128 stands for zero in the data rows.
Here are some points, each followed by its number:
c(175, 117, 187, 118, 173, 092, 094, 114, 155, 109, 107, 131, 103, 147,
  091) 0
c(115, 134, 117, 130, 103, 122, 153, 128, 111, 160, 151, 120, 121, 109,
  148) 1
c(183, 147, 169, 092, 138, 089, 118, 090, 153, 110, 064, 128, 145, 135,
  088) 2
c(110, 109, 119, 158, 140, 167, 140, 162, 118, 113, 125, 175, 128, 129,
  152) 3
c(180, 128, 146, 124, 145, 097, 082, 140, 160, 103, 093, 124, 115, 162,
  080) 4
c(107, 127, 112, 102, 104, 153, 152, 104, 102, 146, 159, 094, 114, 095,
  155) 5
c(137, 124, 120, 162, 114, 117, 112, 163, 134, 113, 098, 139, 151, 143,
  106) 6
c(171, 097, 171, 152, 168, 114, 095, 168, 161, 109, 103, 152, 121, 137,
  100) 7
c(089, 121, 057, 168, 053, 133, 162, 166, 109, 121, 076, 149, 179, 133,
  139) 8
c(091, 113, 037, 116, 080, 102, 124, 136, 106, 170, 187, 050, 101, 110,
  153) 9
c(179, 103, 134, 146, 152, 092, 102, 170, 159, 098, 082, 144, 124, 158,
  096) 10
c(145, 132, 151, 093, 120, 111, 149, 087, 131, 121, 112, 131, 135, 101,
  133) 11
c(152, 144, 121, 138, 131, 090, 120, 158, 141, 133, 115, 124, 145, 142,
  109) 12
c(178, 119, 174, 128, 155, 128, 113, 117, 162, 092, 051, 182, 158, 162,
  082) 13
c(176, 153, 179, 111, 115, 116, 153, 095, 147, 108, 047, 163, 151, 134,
  090) 14
c(194, 107, 220, 103, 195, 127, 095, 097, 156, 067, 095, 164, 116, 146,
  088) 15
c(160, 129, 080, 131, 109, 069, 084, 150, 161, 166, 125, 092, 132, 135,
  103) 16
c(077, 127, 021, 125, 070, 110, 132, 152, 096, 163, 168, 064, 145, 116,
  147) 17
c(171, 122, 203, 105, 173, 110, 101, 108, 154, 093, 104, 152, 126, 150,
  097) 18
c(184, 122, 144, 121, 137, 106, 120, 122, 140, 093, 070, 163, 144, 146,
  093) 19
c(164, 118, 159, 094, 160, 109, 109, 098, 147, 101, 116, 116, 118, 115,
  121) 20
c(174, 101, 190, 117, 171, 118, 123, 120, 144, 083, 108, 154, 117, 130,
  107) 21
c(129, 104, 086, 166, 105, 103, 087, 182, 137, 158, 145, 099, 126, 162,
  106) 22
c(118, 154, 073, 155, 047, 115, 149, 148, 118, 133, 101, 118, 159, 120,
  134) 23
c(062, 105, 047, 162, 108, 162, 133, 175, 113, 157, 183, 111, 122, 110,
  167) 24
c(157, 126, 167, 149, 166, 132, 099, 143, 148, 134, 129, 140, 102, 143,
  109) 25
c(131, 175, 159, 123, 107, 133, 168, 112, 132, 099, 064, 169, 182, 126,
  111) 26
c(139, 148, 148, 100, 133, 065, 118, 112, 134, 158, 160, 077, 095, 110,
  118) 27
c(069, 103, 111, 134, 151, 165, 133, 138, 099, 123, 190, 103, 109, 108,
  169) 28
c(168, 153, 179, 154, 123, 127, 120, 120, 138, 131, 104, 144, 133, 135,
  095) 29
c(051, 112, 027, 119, 092, 164, 141, 135, 078, 186, 234, 039, 093, 092,
  193) 30
c(173, 124, 157, 101, 134, 072, 106, 112, 142, 087, 097, 107, 130, 136,
  103) 31
c(189, 158, 223, 133, 154, 109, 097, 115, 149, 148, 112, 142, 094, 150,
  076) 32
c(143, 094, 198, 115, 182, 120, 103, 130, 136, 120, 149, 144, 090, 113,
  137) 33
c(174, 137, 171, 087, 147, 113, 134, 084, 140, 112, 103, 149, 117, 127,
  118) 34
c(096, 154, 147, 087, 117, 150, 159, 061, 094, 104, 136, 132, 141, 109,
  144) 35
c(191, 116, 190, 107, 158, 081, 113, 092, 155, 073, 079, 155, 129, 154,
  093) 36
c(148, 133, 151, 119, 152, 132, 136, 104, 127, 097, 102, 158, 129, 136,
  125) 37
c(172, 138, 152, 136, 141, 102, 132, 130, 157, 095, 050, 180, 164, 142,
  100) 38
c(158, 164, 134, 116, 095, 102, 138, 117, 156, 140, 068, 134, 149, 127,
  110) 39
c(159, 123, 208, 123, 166, 132, 123, 112, 146, 093, 108, 163, 136, 143,
  109) 40
c(175, 131, 201, 079, 156, 123, 117, 057, 139, 079, 097, 138, 122, 155,
  097) 41
c(071, 162, 129, 094, 109, 138, 158, 078, 085, 170, 193, 081, 105, 095,
  169) 42
c(174, 118, 163, 112, 133, 100, 118, 115, 150, 108, 083, 128, 135, 133,
  097) 43
c(186, 124, 175, 133, 141, 085, 125, 124, 157, 089, 061, 171, 149, 142,
  090) 44
c(143, 099, 146, 142, 165, 134, 113, 172, 129, 131, 145, 146, 104, 126,
  142) 45
c(139, 139, 078, 139, 085, 090, 126, 157, 138, 136, 088, 110, 140, 130,
  106) 46
c(134, 125, 096, 139, 129, 125, 119, 162, 133, 135, 116, 121, 145, 128,
  122) 47
c(116, 112, 150, 129, 151, 159, 125, 125, 118, 127, 159, 135, 109, 121,
  137) 48
c(148, 121, 171, 135, 150, 128, 121, 125, 140, 102, 127, 152, 116, 130,
  115) 49
c(109, 157, 072, 149, 119, 139, 121, 154, 131, 164, 136, 124, 122, 134,
  130) 50
c(172, 128, 208, 125, 159, 110, 122, 126, 143, 133, 124, 156, 110, 108,
  112) 51
c(120, 130, 179, 093, 137, 102, 154, 099, 114, 117, 152, 127, 114, 102,
  140) 52
c(143, 132, 142, 155, 139, 113, 146, 158, 124, 102, 080, 187, 149, 135,
  113) 53
c(050, 127, 063, 170, 092, 151, 151, 163, 090, 208, 212, 083, 104, 084,
  168) 54
c(156, 140, 189, 118, 164, 111, 112, 119, 139, 134, 127, 130, 106, 124,
  108) 55
c(118, 135, 145, 171, 134, 154, 129, 153, 128, 115, 101, 182, 153, 141,
  111) 56
c(104, 120, 063, 165, 128, 140, 105, 178, 130, 161, 168, 079, 105, 132,
  128) 57
c(110, 144, 138, 093, 111, 152, 141, 076, 113, 164, 190, 060, 089, 108,
  144) 58
c(220, 124, 168, 126, 156, 055, 070, 136, 193, 120, 068, 136, 131, 166,
  055) 59
c(153, 104, 219, 096, 174, 144, 144, 090, 134, 073, 102, 178, 126, 135,
  125) 60
c(217, 148, 182, 109, 155, 084, 086, 085, 188, 124, 062, 144, 134, 146,
  065) 61
c(129, 143, 105, 163, 103, 102, 093, 146, 143, 142, 112, 117, 127, 168,
  098) 62
c(181, 136, 205, 100, 172, 119, 116, 079, 153, 091, 086, 158, 127, 134,
  105) 63
c(129, 115, 040, 159, 113, 102, 071, 176, 136, 141, 138, 095, 119, 153,
  114) 64
c(177, 097, 218, 115, 182, 113, 122, 121, 151, 103, 132, 149, 103, 106,
  120) 65
c(102, 087, 145, 112, 165, 154, 111, 116, 113, 127, 189, 105, 090, 118,
  146) 66
c(089, 117, 126, 113, 143, 158, 140, 111, 103, 145, 192, 114, 086, 102,
  167) 67
c(096, 110, 090, 144, 115, 133, 130, 168, 114, 147, 149, 125, 130, 127,
  154) 68
c(079, 143, 107, 076, 095, 111, 161, 072, 083, 169, 214, 070, 102, 059,
  189) 69
c(034, 097, 000, 138, 030, 159, 150, 155, 079, 174, 204, 059, 135, 093,
  195) 70
c(113, 134, 147, 059, 127, 125, 156, 068, 106, 114, 161, 092, 113, 099,
  156) 71
c(152, 121, 126, 126, 111, 118, 133, 115, 129, 096, 092, 157, 152, 133,
  118) 72
c(160, 143, 150, 133, 130, 105, 096, 123, 153, 130, 081, 144, 133, 166,
  078) 73
c(142, 082, 169, 096, 165, 140, 115, 101, 149, 064, 124, 135, 134, 130,
  119) 74
c(031, 105, 041, 140, 093, 207, 177, 153, 067, 158, 213, 109, 112, 097,
  199) 75
c(060, 130, 090, 150, 121, 147, 124, 154, 100, 197, 211, 099, 100, 097,
  168) 76
c(142, 103, 201, 111, 180, 154, 130, 095, 131, 071, 113, 167, 137, 130,
  131) 77
c(145, 125, 186, 134, 161, 123, 137, 136, 136, 128, 113, 172, 134, 123,
  129) 78
c(063, 109, 053, 155, 088, 132, 119, 156, 100, 159, 177, 086, 133, 124,
  155) 79
c(164, 141, 195, 137, 172, 116, 105, 121, 155, 103, 087, 185, 130, 150,
  104) 80
c(162, 125, 218, 112, 162, 125, 136, 093, 147, 083, 085, 182, 145, 130,
  106) 81
c(151, 145, 175, 071, 142, 133, 147, 040, 129, 106, 111, 134, 124, 130,
  123) 82
c(167, 153, 189, 087, 145, 136, 123, 063, 143, 075, 093, 139, 133, 151,
  095) 83
c(103, 117, 084, 150, 106, 131, 118, 161, 116, 149, 167, 070, 108, 118,
  139) 84
c(090, 110, 044, 126, 099, 159, 142, 131, 106, 151, 175, 085, 116, 120,
  156) 85
c(094, 151, 100, 158, 126, 183, 126, 151, 108, 151, 145, 123, 135, 146,
  125) 86
c(129, 133, 100, 163, 121, 125, 084, 161, 147, 153, 143, 085, 125, 159,
  098) 87
c(175, 098, 186, 090, 185, 110, 103, 082, 152, 088, 120, 129, 103, 146,
  103) 88
c(115, 132, 130, 124, 121, 131, 139, 110, 111, 168, 185, 092, 098, 097,
  145) 89
c(146, 134, 142, 159, 125, 112, 115, 161, 144, 146, 119, 138, 118, 136,
  116) 90
c(185, 140, 198, 124, 177, 138, 103, 120, 168, 109, 097, 168, 130, 152,
  090) 91
c(165, 116, 168, 105, 174, 136, 125, 120, 141, 102, 103, 172, 124, 140,
  123) 92
c(155, 112, 186, 131, 162, 139, 114, 123, 142, 089, 117, 161, 115, 143,
  105) 93
c(049, 121, 004, 141, 074, 130, 137, 178, 088, 197, 199, 074, 118, 087,
  178) 94
c(157, 116, 226, 105, 185, 137, 130, 121, 151, 082, 097, 188, 120, 149,
  116) 95
c(164, 118, 151, 099, 129, 107, 116, 097, 158, 115, 096, 119, 126, 151,
  096) 96
c(137, 138, 141, 152, 125, 111, 109, 158, 135, 139, 115, 140, 126, 131,
  111) 97
c(118, 139, 114, 134, 108, 141, 163, 129, 128, 142, 116, 153, 142, 119,
  141) 98
c(193, 140, 178, 147, 143, 103, 091, 142, 183, 091, 055, 159, 151, 171,
  069) 99
c(149, 122, 154, 136, 143, 099, 124, 142, 145, 089, 083, 162, 159, 143,
  112) 100
c(021, 113, 000, 163, 077, 182, 139, 190, 082, 184, 196, 081, 137, 104,
  191) 101
c(123, 112, 146, 143, 123, 141, 153, 142, 107, 095, 099, 163, 156, 128,
  135) 102
c(183, 145, 214, 075, 129, 117, 142, 058, 128, 107, 083, 141, 115, 133,
  093) 103
New points follow, each followed by the numbers of its five nearest points above, looking only along the 6 directions in which the numbered points spread most, nearest first.
c(151, 158, 130, 153, 099, 116, 093, 153, 151, 159, 113, 118, 137, 151,
  098) : 62 12 97 90 87
c(108, 116, 105, 160, 124, 132, 134, 174, 115, 142, 130, 139, 134, 120,
  145) : 68 47 3 50 98
c(149, 150, 181, 066, 137, 122, 143, 044, 125, 116, 125, 119, 121, 107,
  127) : 82 34 11 103 52
c(092, 119, 122, 157, 139, 156, 128, 146, 101, 130, 177, 115, 123, 096,
  166) : 28 67 68 48 1
c(160, 146, 202, 117, 190, 104, 124, 118, 150, 132, 122, 147, 119, 115,
  115) : 51 55 65 78 49
c(178, 115, 171, 108, 167, 124, 098, 105, 162, 103, 092, 155, 119, 164,
  093) : 18 91 0 21 93
c(159, 137, 152, 134, 120, 136, 114, 116, 154, 118, 093, 136, 145, 157,
  097) : 73 29 96 43 19
c(127, 127, 136, 147, 113, 121, 139, 151, 146, 112, 080, 164, 165, 132,
  126) : 53 72 102 6 100
c(167, 127, 153, 122, 142, 103, 117, 124, 155, 099, 065, 161, 156, 156,
  108) : 19 100 38 44 43
c(211, 117, 237, 089, 204, 121, 112, 093, 172, 071, 077, 169, 113, 148,
  091) : 15 63 18 36 95
c(159, 128, 217, 107, 166, 125, 139, 107, 128, 084, 089, 183, 127, 121,
  116) : 81 60 95 40 92
c(101, 102, 138, 123, 124, 151, 151, 119, 099, 113, 158, 146, 130, 114,
  164) : 48 67 28 5 98
c(179, 108, 211, 093, 171, 120, 111, 090, 158, 110, 130, 132, 107, 122,
  106) : 88 65 18 0 20
c(088, 142, 107, 075, 118, 149, 140, 056, 100, 141, 187, 060, 101, 105,
  149) : 58 42 5 71 69
c(034, 106, 000, 130, 046, 161, 185, 148, 076, 178, 179, 090, 134, 088,
  199) : 70 101 94 75 17
c(174, 130, 165, 157, 179, 110, 084, 165, 169, 123, 107, 157, 124, 145,
  085) : 7 25 10 4 80
c(078, 105, 034, 136, 057, 130, 161, 138, 109, 138, 132, 090, 154, 110,
  157) : 17 85 79 23 68
c(108, 122, 138, 068, 113, 115, 150, 052, 099, 109, 165, 093, 116, 086,
  159) : 71 5 35 52 58
c(117, 155, 143, 123, 130, 110, 141, 132, 121, 147, 142, 127, 119, 114,
  136) : 1 98 97 89 52
c(121, 132, 078, 149, 097, 116, 109, 160, 121, 157, 130, 106, 128, 136,
  122) : 50 47 22 62 87
c(168, 133, 133, 142, 130, 066, 102, 153, 159, 149, 109, 114, 127, 133,
  094) : 12 90 16 97 4
c(162, 118, 204, 123, 166, 125, 112, 113, 139, 128, 139, 128, 090, 130,
  119) : 55 33 51 65 49
c(194, 125, 180, 085, 147, 102, 113, 079, 164, 070, 064, 152, 140, 154,
  077) : 36 2 63 41 83
c(180, 138, 192, 106, 158, 120, 135, 086, 150, 090, 087, 165, 128, 145,
  088) : 63 81 18 40 83
c(058, 096, 029, 153, 117, 175, 141, 200, 092, 165, 200, 087, 110, 104,
  183) : 24 101 79 54 94
c(131, 131, 125, 130, 124, 114, 132, 130, 127, 123, 121, 125, 132, 126,
  134) : 47 98 97 12 72
c(172, 132, 216, 103, 167, 095, 112, 113, 150, 107, 109, 142, 126, 131,
  103) : 18 0 63 51 21
c(140, 115, 089, 160, 098, 116, 109, 167, 140, 137, 114, 119, 143, 133,
  119) : 47 6 62 46 12
c(158, 150, 172, 114, 167, 132, 150, 116, 132, 120, 110, 163, 126, 115,
  136) : 78 37 49 92 40
c(127, 140, 090, 141, 121, 114, 079, 137, 148, 179, 150, 090, 116, 126,
  125) : 87 84 22 50 57
c(146, 123, 159, 134, 154, 133, 126, 140, 140, 123, 120, 137, 129, 140,
  136) : 49 78 25 37 97
c(170, 155, 146, 116, 108, 108, 139, 098, 154, 117, 064, 167, 148, 138,
  089) : 14 39 19 38 2
c(110, 145, 075, 150, 074, 123, 143, 150, 119, 150, 103, 137, 153, 129,
  123) : 23 46 50 98 8
c(171, 141, 186, 111, 118, 138, 131, 080, 136, 082, 058, 166, 161, 157,
  096) : 14 83 13 81 19
c(099, 104, 125, 115, 158, 147, 115, 115, 111, 112, 182, 108, 094, 126,
  149) : 66 48 67 28 89
c(076, 108, 050, 124, 101, 157, 132, 129, 086, 144, 186, 080, 114, 107,
  162) : 85 79 24 84 9
c(123, 138, 158, 072, 147, 122, 131, 057, 111, 099, 154, 097, 107, 113,
  143) : 71 52 82 35 11
c(136, 131, 107, 127, 124, 112, 140, 132, 140, 114, 070, 175, 163, 134,
  124) : 72 53 100 102 6
c(100, 126, 119, 117, 148, 152, 131, 126, 106, 132, 174, 109, 106, 108,
  162) : 67 28 48 66 5
c(165, 120, 145, 128, 137, 118, 116, 113, 163, 084, 071, 151, 147, 150,
  098) : 19 100 43 38 13
c(089, 102, 034, 141, 094, 148, 119, 162, 120, 161, 155, 092, 116, 118,
  143) : 79 85 84 24 57
c(138, 155, 150, 129, 105, 136, 181, 112, 120, 127, 071, 176, 159, 124,
  127) : 26 102 98 72 53
c(091, 134, 088, 171, 095, 181, 146, 165, 122, 147, 125, 144, 143, 138,
  133) : 86 50 68 98 3
c(114, 120, 144, 125, 152, 140, 146, 134, 126, 126, 151, 138, 126, 090,
  157) : 48 52 1 45 98
c(054, 116, 055, 175, 090, 170, 139, 171, 081, 153, 178, 105, 119, 124,
  162) : 24 79 85 54 101
c(127, 126, 156, 111, 123, 117, 157, 118, 125, 125, 118, 151, 139, 106,
  147) : 11 52 98 37 102
c(146, 139, 141, 140, 110, 113, 146, 123, 137, 093, 070, 165, 156, 128,
  110) : 72 100 53 38 26
c(165, 128, 125, 137, 111, 085, 123, 149, 143, 140, 096, 124, 119, 135,
  111) : 12 97 90 6 47
c(149, 134, 160, 141, 149, 107, 125, 142, 142, 096, 079, 176, 143, 146,
  116) : 100 53 38 19 44
c(065, 140, 099, 103, 099, 165, 164, 090, 095, 120, 155, 113, 145, 106,
  165) : 5 35 1 42 85
c(157, 109, 161, 087, 166, 116, 099, 103, 138, 102, 125, 128, 116, 134,
  109) : 20 88 74 96 0
c(160, 148, 158, 116, 113, 123, 135, 100, 144, 105, 067, 166, 150, 151,
  103) : 14 19 38 72 26
c(126, 114, 149, 136, 154, 151, 106, 126, 139, 119, 142, 148, 111, 125,
  132) : 48 49 45 25 93
c(217, 112, 170, 129, 145, 076, 080, 124, 187, 084, 069, 124, 133, 154,
  058) : 59 61 4 99 36
c(167, 146, 174, 081, 128, 108, 123, 087, 139, 117, 103, 129, 133, 143,
  101) : 34 96 2 43 20
c(165, 139, 182, 131, 160, 114, 128, 140, 156, 113, 083, 169, 146, 144,
  114) : 80 100 40 78 44
c(148, 121, 138, 117, 125, 122, 137, 116, 137, 091, 078, 152, 162, 148,
  109) : 72 19 100 37 38
c(028, 103, 000, 161, 068, 171, 137, 188, 084, 184, 204, 071, 126, 120,
  188) : 101 94 70 24 54
c(146, 108, 151, 111, 160, 124, 112, 123, 138, 107, 129, 140, 113, 137,
  121) : 49 20 92 93 37
c(170, 153, 214, 107, 159, 135, 134, 095, 154, 097, 074, 188, 138, 152,
  100) : 81 63 40 80 91
c(107, 139, 097, 151, 124, 145, 137, 160, 129, 141, 149, 119, 135, 116,
  147) : 68 50 1 86 47
c(064, 133, 041, 108, 093, 160, 143, 124, 086, 168, 193, 071, 124, 104,
  174) : 85 30 79 9 17
c(150, 145, 086, 139, 079, 111, 111, 140, 127, 135, 082, 131, 149, 149,
  096) : 46 62 6 12 47
c(157, 129, 189, 098, 144, 119, 123, 086, 133, 092, 108, 117, 129, 131,
  116) : 34 20 96 41 37
c(152, 097, 095, 132, 131, 114, 110, 141, 155, 098, 100, 141, 132, 139,
  109) : 6 47 12 72 10
c(157, 108, 154, 128, 144, 133, 127, 126, 150, 078, 081, 157, 143, 122,
  113) : 100 37 92 19 72
c(143, 107, 167, 097, 178, 147, 121, 097, 139, 063, 118, 157, 124, 148,
  125) : 74 77 92 93 60
c(158, 144, 148, 124, 096, 121, 153, 099, 131, 122, 095, 143, 131, 130,
  102) : 39 72 11 37 29
c(021, 110, 000, 166, 068, 183, 160, 176, 085, 168, 193, 088, 133, 116,
  198) : 101 70 75 94 24
c(162, 128, 198, 104, 172, 123, 121, 101, 150, 071, 086, 182, 150, 150,
  103) : 81 40 63 95 92
c(090, 137, 043, 172, 090, 162, 120, 175, 132, 154, 114, 125, 158, 150,
  125) : 50 86 8 23 68
c(203, 129, 195, 095, 153, 087, 106, 095, 160, 057, 047, 164, 149, 153,
  077) : 36 44 13 61 2
c(214, 137, 200, 128, 156, 090, 063, 123, 176, 077, 043, 159, 137, 183,
  050) : 99 61 59 13 36
c(144, 138, 093, 147, 128, 108, 074, 160, 152, 149, 128, 099, 114, 164,
  104) : 87 62 22 16 64
c(102, 145, 140, 088, 120, 183, 148, 063, 108, 116, 152, 118, 111, 119,
  151) : 35 71 5 58 67
c(138, 132, 177, 132, 158, 137, 143, 132, 125, 109, 121, 188, 141, 128,
  136) : 78 49 37 92 102
c(146, 148, 061, 141, 075, 095, 128, 151, 151, 145, 080, 117, 161, 140,
  110) : 46 23 62 12 47
c(171, 155, 070, 162, 106, 107, 100, 165, 179, 178, 102, 127, 136, 150,
  099) : 62 46 16 87 12
c(194, 124, 190, 106, 147, 091, 117, 106, 159, 117, 104, 142, 109, 135,
  091) : 0 18 43 36 34
c(163, 159, 188, 098, 138, 105, 128, 063, 134, 120, 125, 118, 115, 133,
  116) : 34 82 103 20 55
c(141, 136, 134, 147, 112, 141, 131, 132, 133, 138, 118, 134, 129, 127,
  116) : 97 90 47 98 12
c(194, 137, 209, 096, 153, 086, 108, 084, 162, 083, 078, 160, 132, 149,
  086) : 36 63 18 2 61
c(090, 146, 106, 120, 122, 183, 140, 106, 098, 145, 160, 111, 127, 117,
  147) : 5 67 86 1 28
c(134, 110, 163, 124, 174, 130, 120, 133, 126, 128, 154, 124, 111, 123,
  145) : 48 33 45 49 66
c(088, 120, 071, 156, 108, 143, 128, 165, 107, 146, 150, 105, 137, 117,
  162) : 68 79 24 84 85
c(072, 110, 088, 156, 121, 161, 129, 156, 088, 189, 230, 079, 081, 099,
  168) : 76 54 24 28 30
c(164, 144, 177, 091, 136, 110, 125, 073, 139, 120, 113, 125, 123, 138,
  113) : 34 20 96 82 103
c(112, 140, 089, 156, 124, 135, 111, 163, 141, 149, 143, 110, 134, 126,
  127) : 50 47 68 87 84
c(091, 116, 113, 148, 113, 138, 155, 164, 100, 146, 157, 142, 123, 098,
  166) : 68 1 98 3 28
c(133, 144, 173, 113, 126, 143, 166, 097, 109, 133, 127, 154, 102, 119,
  142) : 52 11 35 37 48
c(145, 111, 182, 126, 153, 133, 125, 118, 133, 089, 112, 167, 127, 152,
  121) : 92 93 49 40 37
c(092, 128, 084, 154, 099, 133, 138, 151, 112, 158, 158, 115, 125, 103,
  152) : 68 84 1 50 79
c(114, 144, 101, 133, 082, 136, 158, 117, 114, 145, 113, 122, 141, 104,
  138) : 98 1 23 50 5
c(148, 138, 157, 124, 159, 143, 140, 106, 136, 094, 103, 175, 146, 128,
  132) : 37 92 49 78 40
c(104, 164, 088, 160, 097, 130, 106, 146, 119, 158, 131, 108, 125, 142,
  119) : 50 62 87 86 47
c(205, 099, 182, 086, 188, 088, 089, 092, 176, 093, 085, 144, 121, 153,
  078) : 36 18 0 15 88
c(162, 165, 141, 138, 105, 088, 143, 097, 141, 110, 062, 139, 144, 134,
  092) : 39 14 2 43 19
c(159, 110, 126, 141, 155, 112, 085, 143, 162, 109, 109, 131, 116, 173,
  094) : 4 10 7 73 25
c(124, 133, 153, 160, 142, 129, 166, 153, 128, 117, 113, 159, 144, 106,
  143) : 102 98 78 53 3
c(123, 142, 133, 131, 105, 137, 157, 136, 112, 143, 127, 147, 135, 103,
  147) : 98 1 102 47 68
c(153, 097, 178, 091, 181, 104, 118, 097, 139, 110, 131, 130, 105, 127,
  130) : 20 88 33 65 21
c(019, 116, 007, 158, 078, 170, 163, 204, 076, 184, 210, 102, 136, 098,
  195) : 101 94 70 75 54
c(183, 124, 151, 119, 143, 101, 117, 113, 156, 087, 062, 173, 153, 154,
  096) : 19 44 38 13 100
c(151, 162, 134, 124, 099, 090, 149, 123, 139, 125, 083, 138, 144, 130,
  116) : 39 72 12 11 43
c(099, 155, 127, 137, 090, 127, 160, 136, 101, 176, 156, 104, 119, 098,
  156) : 1 89 5 98 50
c(125, 135, 104, 170, 109, 141, 116, 174, 150, 139, 097, 147, 149, 159,
  114) : 6 47 62 97 56
c(155, 156, 185, 123, 155, 114, 115, 114, 141, 166, 150, 107, 098, 125,
  111) : 55 27 51 25 32
c(159, 107, 168, 119, 186, 134, 098, 143, 152, 130, 136, 158, 105, 151,
  111) : 25 93 49 7 33
c(187, 126, 198, 094, 146, 099, 129, 081, 158, 053, 056, 159, 136, 165,
  080) : 36 63 41 13 83
c(050, 124, 028, 139, 072, 124, 146, 166, 086, 196, 194, 075, 127, 088,
  183) : 94 54 70 17 79
c(124, 165, 093, 134, 057, 087, 163, 137, 135, 143, 067, 129, 176, 118,
  114) : 23 46 39 8 98
c(152, 114, 187, 124, 179, 165, 141, 119, 125, 050, 099, 196, 145, 140,
  136) : 77 60 95 92 40
c(129, 138, 184, 097, 152, 135, 135, 069, 117, 092, 121, 135, 144, 138,
  132) : 82 37 34 11 83
c(093, 122, 133, 069, 104, 139, 178, 052, 089, 116, 167, 119, 108, 092,
  170) : 71 35 5 42 52
c(149, 152, 193, 111, 145, 132, 135, 104, 136, 142, 125, 144, 104, 128,
  128) : 55 51 49 34 78
c(098, 163, 108, 102, 098, 141, 165, 081, 090, 148, 151, 124, 131, 114,
  145) : 5 35 1 42 98
c(184, 120, 159, 141, 173, 105, 082, 142, 169, 115, 096, 142, 129, 153,
  080) : 4 7 10 0 73
c(219, 111, 213, 105, 178, 094, 100, 097, 169, 056, 054, 166, 147, 158,
  063) : 36 15 13 61 63
c(201, 121, 207, 099, 152, 094, 113, 076, 162, 082, 073, 155, 121, 144,
  088) : 36 63 18 41 2
c(110, 130, 030, 155, 056, 122, 142, 158, 125, 160, 105, 100, 166, 123,
  140) : 23 8 17 46 50
c(054, 128, 053, 168, 100, 157, 144, 181, 090, 164, 185, 117, 149, 101,
  177) : 24 79 54 101 76
c(102, 128, 114, 120, 122, 123, 155, 127, 114, 145, 142, 112, 122, 099,
  164) : 1 5 89 98 68
c(135, 151, 139, 140, 086, 138, 166, 111, 131, 121, 082, 153, 166, 124,
  128) : 26 98 72 39 102
c(102, 134, 177, 080, 149, 166, 150, 061, 106, 080, 147, 139, 130, 132,
  152) : 35 82 71 52 77
c(177, 104, 207, 094, 171, 123, 107, 082, 148, 081, 113, 132, 104, 151,
  096) : 88 18 41 63 15
c(181, 121, 219, 098, 165, 105, 130, 086, 148, 090, 100, 158, 109, 127,
  111) : 63 18 81 21 40
c(096, 140, 137, 110, 145, 117, 146, 111, 106, 159, 170, 098, 095, 093,
  169) : 89 67 5 1 58
c(110, 140, 116, 140, 111, 130, 135, 138, 112, 139, 140, 111, 118, 126,
  134) : 1 50 68 98 47
c(112, 142, 069, 175, 083, 155, 152, 171, 138, 122, 087, 155, 173, 152,
  116) : 8 23 6 47 56
c(072, 109, 106, 109, 159, 166, 130, 134, 101, 139, 197, 105, 098, 126,
  165) : 28 67 66 48 5
c(207, 114, 192, 116, 171, 101, 091, 096, 167, 060, 054, 157, 135, 171,
  076) : 36 13 15 99 18
c(050, 101, 025, 145, 078, 141, 143, 164, 087, 179, 199, 073, 120, 099,
  188) : 94 70 101 79 54
c(100, 146, 047, 172, 045, 150, 175, 172, 111, 119, 085, 175, 200, 126,
  147) : 8 23 98 46 102
c(110, 115, 155, 115, 153, 164, 145, 103, 106, 149, 188, 126, 088, 103,
  152) : 67 66 48 89 28
c(107, 128, 140, 090, 135, 159, 148, 079, 102, 115, 145, 123, 122, 137,
  144) : 35 71 5 48 52
c(154, 152, 205, 081, 143, 139, 150, 061, 134, 067, 084, 160, 143, 151,
  098) : 83 41 103 63 81
c(170, 115, 179, 099, 166, 106, 122, 115, 147, 106, 106, 155, 118, 141,
  119) : 21 92 18 40 93
c(179, 121, 161, 123, 133, 076, 105, 113, 147, 115, 079, 141, 123, 137,
  091) : 43 31 96 19 2
c(019, 103, 000, 155, 066, 178, 139, 181, 076, 199, 203, 074, 125, 106,
  189) : 101 70 94 75 54
c(190, 143, 219, 101, 161, 108, 120, 081, 154, 087, 079, 166, 131, 140,
  083) : 63 36 81 18 41
c(024, 116, 000, 174, 074, 170, 142, 182, 083, 172, 200, 067, 121, 107,
  180) : 101 94 70 24 54
c(167, 152, 204, 104, 141, 137, 138, 058, 131, 083, 074, 148, 139, 146,
  093) : 83 103 41 63 81
c(097, 144, 088, 153, 101, 132, 134, 138, 108, 166, 167, 081, 099, 115,
  134) : 84 50 1 89 85
c(171, 135, 157, 139, 129, 068, 104, 140, 157, 147, 108, 117, 123, 130,
  086) : 12 4 73 90 43
c(164, 113, 150, 116, 138, 112, 118, 122, 150, 096, 102, 149, 132, 140,
  114) : 43 100 19 37 92
c(144, 095, 043, 166, 103, 112, 075, 181, 151, 152, 132, 085, 130, 158,
  105) : 64 22 87 16 57
c(106, 148, 105, 157, 099, 118, 153, 153, 124, 175, 149, 120, 133, 105,
  151) : 1 50 68 98 84
c(178, 123, 184, 097, 183, 112, 097, 102, 159, 109, 111, 128, 103, 145,
  081) : 0 18 88 20 63
c(071, 096, 000, 126, 039, 114, 146, 139, 097, 159, 169, 064, 127, 102,
  169) : 17 9 70 94 79
c(126, 115, 168, 131, 159, 144, 122, 131, 129, 130, 155, 131, 114, 127,
  124) : 48 49 45 25 33
c(164, 143, 210, 109, 164, 130, 138, 080, 143, 099, 075, 177, 146, 142,
  112) : 81 63 40 83 60
c(197, 116, 238, 100, 188, 117, 123, 087, 158, 067, 086, 165, 113, 143,
  083) : 15 63 18 95 81
c(165, 173, 178, 098, 109, 094, 151, 074, 148, 083, 050, 176, 181, 127,
  094) : 14 26 2 38 103
c(157, 121, 220, 114, 154, 135, 123, 085, 149, 082, 095, 141, 137, 138,
  100) : 63 40 81 18 41
